In the data rows, the value 50 means zero.
Some points, one per row:
[47 49 60 50 53 41 56 49 56 46 72 54]
[58 44 49 50 53 60 56 95 50 35 42 69]
[45 45 57 21 53 24 42 47 39 45 52 51]
[93 46 56 51 55 59 56 95 47  1 47 91]
[46 41 41 51 48 61 56 48 43 46 51 53]
[59 50 69 48 55 54 53 76 66 38 57 63]
[53 41 43 51  0 66 58 33 54 95 46 48]
[46 43 39 25 53 28 28 51 67 48 51 47]
[46 51 59 51 54 64 56 49 41 44 43 55]
[47 46 54 48 52 54 54 48 61 49 46 54]
[49 54 57 51 54 55 44 70 63 45 48 57]
[47 43 46 51 53 61 56 48 47 45 60 53]
[70 99 47 99 63 62  0 99 61 60 43  0]
[47 51 61 49 54 37 55 59 73 50 61 56]
[44 55 53 54 55 59 53 51 52 47 44 55]
[48 54 49 50 53 35 54 47  6 50 40 53]
[47 52 65 53 55 60 56 49 51 45 78 55]
[46 40 42 51 53 59 57 49 56 45 64 53]
[50 99 61 99 56 53  0 65 40 48 39 36]
[42 50 35 55 50 58 44 51 38 45 35 52]
[46 40 26 50 53 51 54 48 42 45 55 54]
[48 68 67 54 57 63 52 42 59 60 44  0]
[47 41 42 51 53 55 54 48 33 42 49 53]
[47 49 53 51 54 47 49 48 45 44 52 51]
[47 42 46  4 53  9 43 48 48 47 27 49]
[96 51 55 50 55 66 61 99 68 25 47 87]
[51 99 64 99 60 59  0 66 29 44 39 24]
[54 44 65 51 52 56 56 76 51 38 47 61]
[47 42 52 50 46 54 54 47 51 45 52 53]
[43 41 53 51 53 55 59 50 48 45 45 53]
[99 41 39 51  0 59 54  0  0 99 36 55]
[53 51 40 50 49 53 54 43 35 66 42 53]
[47 52 57 53 54 54 52 48 46 46 56 53]
[46 52 48 52 54 57 54 52 45 47 45 55]
[46 57 53 52 58 55 50 46 30 43 55 39]
[74 46 43 25 27 25 25 29 41 71 33 46]
[42 37 22 49 53 62 58 50 57 46 57 52]
[99 99 62 91 99 62  0 46 50 99 42  0]
[51 50 62 52 54 57 57 49 63 48 59 54]
[49 42 41 53 54 71 59 50 73 50 65 54]
[47 63 61 57 56 44 29 52 45 47 44 52]
[44 44 64 14 54 11 51 49 52 43 37 50]
[42 36 37 50 51 57 57 49 53 48 40 52]
[48 46 51 50 53 57 57 49 57 45 64 54]
[48 49 55 51 54 47 48 49 58 46 54 51]
[46 41 38 51 51 54 55 48 46 46 52 53]
[48 43 41 51 51 57 57 49 58 49 49 54]
[65 72 61 77 52 52 26 68 43 50 44 27]
[42 38 34 50 52 57 56 49 35 42 53 52]
[47 41 30 50 51 52 55 49 59 47 60 54]
[51 47 57 51 53 60 55 48 52 48 45 54]
[45 43 55 52 53 56 56 48 29 42 55 53]
[42 38 30 50 53 57 57 48 45 44  3 52]
[47 47 47 51 53 47 57 49 46 46 85 54]
[46 48 67 39 53 29 54 49 46 45 70 51]
[44 40 49 48 53 51 58 50 55 44 43 53]
[45 42 41 51 52 60 56 49 51 48 46 53]
[47 47 50 50 53 47 56 49 47 47 72 54]
[51 46 73 47 52 49 57 49 60 46 48 50]
[48 45 55 51 53 57 55 48 35 43 40 54]
[92 50 41 52  6 59 55 20 59 95 49 59]
[45 46 63 39 53 36 55 49 51 45 60 50]
[48 51 42 51 53 58 56 49 58 54 47 54]
[45 42 41 50 51 62 57 48 56 51 40 53]
[47 49 66 11 55  9  8 51 35 42 26 40]
[48 45 52 52 53 53 55 48 42 44 63 54]
[43 51 52 50 54 40 46 47 33 42 61 52]
[43 38 34 51 53 66 58 50 60 47 60 53]
[48 43 40 50 53 51 58 50 59 47 71 54]
[45 53 65 55 55 49 47 49 44 44 45 52]
[44 39 41 49 53 54 55 47 47 47 40 53]
[51 55 73 47 55 53 52 50 71 49 64 51]
[48 52 53 51 54 53 56 49 56 54 47 54]
[48 41 42 50 52 48 53 48 43 45 42 54]
[47 41 35 50 51 55 55 49 56 46 55 54]
[49 54 43 51 53 51 55 48 39 57 46 54]
[43 50 59 52 54 59 55 60 50 46 40 59]
[50 49 67 38 53 18 52 49 66 50 70 53]
[46 50 55 50 54 54 56 77 63 44 45 63]
[47 41 66 52 44 60 56 48 57 46 47 42]
Then 10 other points, each followed by its number:
[46 49 55 51 53 56 52 46  0 41 34 53] 0
[45 48 59 42 54 44 53 50 59 44 45 52] 1
[47 47 57 49 53 47 55 49 52 47 53 54] 2
[48 45 51 44 53 42 55 49 53 46 56 53] 3
[36 50 50 49 54 53 54 69 49 45 37 61] 4
[46 45 52 50 53 51 57 49 62 49 80 53] 5
[44 49 43 57 53 58 50 52 60 47 53 53] 6
[42 45 41 50 53 60 55 49 38 44 45 53] 7
[45 41 33 49 49 57 54 47 47 46 48 53] 8
[47 42 43 52 54 68 58 49 55 45 59 54] 9
Which of these numbered points is nearest to each point below, looking only along the 4 directions in which the first points spread most? Its number follows each.
[51 50 58 53 54 49 56 49 50 47 99 55] > 5
[50 48 60 50 52 46 54 48 51 47 99 54] > 5
[47 41 42 51 52 63 57 49 50 48 65 54] > 9
[41 54 62 53 54 63 54 54 59 47 52 56] > 6
[44 40 38 51 54 63 58 50 58 46 58 53] > 9
[47 41 38 52 53 68 57 49 58 49 59 54] > 9
[42 43 56 51 53 55 58 49 58 46 42 52] > 2
[44 42 47 50 53 36 54 48 41 43 62 53] > 3
[38 40 36 48 18 49 55 43 64 57 52 52] > 8
[42 40 34 52 51 60 56 49 33 46 53 53] > 8
[43 38 35 50 35 55 56 41 55 62 46 53] > 8
[75 52 54 50 55 62 56 99 47 25 41 83] > 4
[46 51 58 51 54 62 55 48 31 45 41 54] > 7
[43 42 54 50 52 51 58 49 52 45 78 53] > 5
[46 44 45 49 52 32 54 48 46 46 65 54] > 3
[45 38 41 50 53 64 60 49 70 48 48 53] > 9
[42 36 31 49 41 55 56 45 52 50 51 53] > 8
[44 45 46 50 53 55 56 48 38 48 41 52] > 7
[48 55 43 49 52 42 52 46 15 56 37 53] > 0
[49 45 61 51 53 48 56 49 49 47 54 54] > 2
[47 44 70 51 51 55 55 49 49 44 50 51] > 2
[51 44 50 53 53 76 60 50 67 47 58 54] > 9
[46 44 51 51 54 64 56 49 53 46 26 53] > 7
[47 68 67 37 57 29 46 48 50 48 41 50] > 1
[47 44 55 48 52 57 56 48 46 45 45 54] > 7
[47 45 47 51 54 51 58 49 77 49 70 53] > 5
[48 42 36 51 53 58 57 49 52 46 65 54] > 9
[41 52 54 54 53 62 54 52 62 48 46 56] > 6
[46 40 40 51 53 61 58 50 63 47 64 53] > 9
[63 41 52 50 53 54 55 95 53 28 52 73] > 4
[46 45 50 49 53 50 57 50 68 47 70 53] > 5
[85 66 50 50 52 54 57 47 39 69 35 52] > 0
[47 42 52 49 52 41 54 48 53 45 55 54] > 3
[47 43 46 48 51 34 54 47 48 48 65 53] > 3
[47 39 44 49 52 50 57 49 78 49 69 54] > 5
[68 49 52 50 54 57 55 96 54 34 48 71] > 4
[42 39 37 49 53 62 57 49 74 47 48 53] > 9
[47 47 60 50 53 54 57 50 60 46 47 53] > 2
[48 54 50 59 51 28 52 47 43 43 99 53] > 5
[46 52 64 38 54 24 51 53 44 49 39 55] > 1
[46 41 44 50 53 59 58 50 76 49 76 54] > 5
[44 39 55 53 52 74 58 49 49 44 49 53] > 9
[45 39 24 50 53 58 58 49 56 48 66 53] > 9
[47 42 42 52 54 59 58 50 58 47 62 53] > 9
[46 39 25 49 52 52 54 47 42 45 58 53] > 8
[44 38 33 50 53 60 57 49 63 47 50 53] > 9
[43 38 37 47 52 39 55 48 52 45 51 53] > 3
[46 60 59 34 56 31 40 54 55 50 47 52] > 1
[46 49 55 43 53 39 55 48 46 50 60 52] > 3
[49 41 29 48 52 53 55 48 56 49 54 54] > 8
[46 38 19 50 51 55 55 49 52 48 56 54] > 8
[99 48 65 50 55 60 56 99 61  0 45 99] > 4
[48 38 29 48 29 55 56 40 72 73 47 53] > 8
[52 50 78 46 53 35 54 49 55 47 59 54] > 1
[51 46 51 52 53 53 56 49 60 48 79 54] > 5
[46 36 23 48 50 50 53 47 45 44 55 53] > 8
[49 45 55 49 52 49 55 49 51 47 58 54] > 2
[45 42 47 49 53 38 54 48 41 43 57 53] > 3
[42 62 62 60 56 54 47 58  0 43 32 58] > 0
[47 61 62 59 56 57 51 55 67 52 46 58] > 6
[49 54 51 52 54 59 57 48 48 54 39 53] > 7
[47 51 54 51 53 48 57 48 54 51 58 53] > 2
[41 44 55 49 44 49 51 43 12 43 37 46] > 0
[44 40 46 46 52 37 54 48 44 45 52 53] > 3
[78 49 57 50 55 64 59 95 63 32 46 75] > 4
[45 52 46 51 53 47 56 51 70 51 46 55] > 2
[37 39 48 48 52 49 54 50 49 45 39 53] > 3
[48 46 52 50 52 59 56 48 50 47 45 54] > 7
[86 66 49 63 53 56 49 50 21 49 39 37] > 0
[48 47 47 52 53 58 54 47 17 42 49 54] > 7
Here are 10 other points, each followed by its number:
[50 50 63 52 54 49 56 49 51 50 48 54] 0
[41 55 58 56 55 58 47 50 40 44 43 52] 1
[44 46 59 52 53 60 55 48 42 45 43 53] 2
[55 93 56 96 61 55  8 66 55 46 51 28] 3
[43 46 46 50 54 62 57 57 56 46 40 56] 4
[46 47 50 52 53 69 54 50 62 46 53 53] 5
[57 99 61 99 66 51  0 75 48 44 43 13] 6
[47 47 58 51 53 53 55 48 45 46 45 54] 7
[45 39 41 49 50 60 56 48 48 44 56 53] 8
[52 55 60 53 54 41 56 48 30 46 55 54] 9
Which of these numbered points is nearest to each point below, looking only along the 4 directions in which the first points spread most? Its number follows each.
[45 43 37 22 54 20 22 50 35 44 36 45] > 9
[76 46 54 50 52 64 60 94 62 35 46 74] > 4
[46 45 49 50 53 50 56 48 39 45 53 53] > 7
[42 35 32 50 51 54 55 48 50 43 54 53] > 8
[57 47 57 51 54 60 56 95 51 34 43 69] > 4
[48 43 30 51 53 56 57 48 50 47 57 53] > 8
[47 44 59 49 53 51 53 48 47 44 42 53] > 7
[45 51 44 51 54 63 55 47 51 49 42 47] > 2
[48 46 59 51 53 59 55 48 46 45 47 54] > 2
[68 87 55 88 67 60 19 59 65 72 45 56] > 3
[45 47 56 46 54 45 54 50 64 48 51 52] > 0
[45 42 55 51 53 52 56 48 46 45 47 53] > 7
[73 99 60 99 61 53  0 84 47 50 42  0] > 6
[99 97 56 81 99 58  4 74 49 85 42 20] > 6
[57 53 46 51 52 51 55 47 47 57 48 54] > 2
[81 93 60 96 53 54  7 81 49 54 42  6] > 6
[50 50 52 57 52 57 58 49 63 48 72 53] > 5
[50 51 66 49 52 50 53 48 60 49 51 55] > 0
[51 56 55 58 55 63 54 52 58 51 64 57] > 5
[40 33 34 49 49 65 56 47 62 52 44 53] > 8
[48 42 49 52 52 55 53 75 47 45 41 61] > 4
[42 43 38 49 52 44 49 49 50 45 45 53] > 7
[68 88 52 99 48 20 24 63 52 45 89  0] > 3
[48 40 33 51 53 54 56 49 50 46 62 54] > 8
[49 49 66 51 53 55 58 49 42 45 46 54] > 7
[46 49 61 26 53  7 40 49 46 44 51 48] > 9
[45 43 57  0 52  0 42 48 50 46  0 48] > 9
[31 46 58 51 53 54 55 54 36 45 36 58] > 7
[53 61 51 70 49 60 43 52 49 45 47 35] > 1
[47 42 50 50 53 50 55 48 50 45 52 53] > 7
[46 44 53 49 46 51 55 48 46 46 49 51] > 7
[44 76 61 55 65 58 38 52 54 48 46 32] > 1
[46 53 45 51 53 46 56 47 46 56 46 53] > 7
[48 44 45 50 53 47 52 47 34 43 55 54] > 7
[43 79 51 62 56 52  0 57 72 47 54 29] > 3
[99 99 65 99 45 45 47 58 52 53 66 27] > 3
[53 93 58 96 61 51  7 65 43 45 42 27] > 3
[46 52 56 51 54 55 54 66 60 47 47 60] > 4
[44 51 50 50 53 49 46 47 46 45 60 49] > 0
[47 49 61 51 54 60 55 48 44 44 43 53] > 2
[44 46 36 51 54 45 56 48 49 45 49 53] > 7
[46 40 42 49 52 50 53 48 46 44 31 53] > 7
[45 97 49 77 58 52 13 48 36 54 42 42] > 3
[48 41 36 50 47 57 55 49 54 48 57 54] > 8
[49 50 32 50 52 59 55 47 36 54 44 53] > 2
[99 99 64 99 46 44  0 66 56 46 60  0] > 6
[52 56 40 49 52 57 55 46 51 63 42 53] > 2
[48 46 63 50 53 45 55 48 53 47 71 54] > 0
[51 97 67 98 58 45  6 59 28 44 70 35] > 3
[96 77 56 97 47 53 49 56 59 52 55 33] > 3
[99 49 57 51 56 63 56 99 49  0 38 99] > 4
[45 52 79 46 55 55 53 49 57 45 46 55] > 0
[99 99 63 99 56 63  0 99 55 47 39  0] > 6
[50 99 84 53 68 57 37 43 19 45 45 13] > 3
[45 41 26 44 53 51 57 50 61 47 50 53] > 8
[49 53 57 15 51 10 46 50 47 45  5 36] > 9
[49 52 70 52 55 63 58 69 57 45 48 61] > 4
[52 46 65 52 49 68 57 49 68 49 88 54] > 5
[56 57 40 50 52 63 57 45 47 64 39 53] > 2
[47 68 59 77 51 60 29 58 47 53 43 43] > 1
[48 81 63 71 60 61 45 53 61 54 43 62] > 1
[49 52 66 53 53 22 54 47 34 44 99 53] > 0
[47 47 64 38 53 32 52 47 32 43 35 50] > 9
[48 48 54 21 52  1 52 48 50 46 52 46] > 9
[99 99 53 99 32 54  0 99 65 49 46  0] > 6
[47 42 55  0 53  0 40 49 72 47 10 48] > 9
[49 48 68 50 54 64 61 50 84 49 51 54] > 5
[39 63 60 68 57 69 45 58 35 42 36 54] > 1
[46 45 47  5 55 17  8 51 31 45 40 39] > 9
[48 51 61 51 52 43 56 48 46 46 67 54] > 0
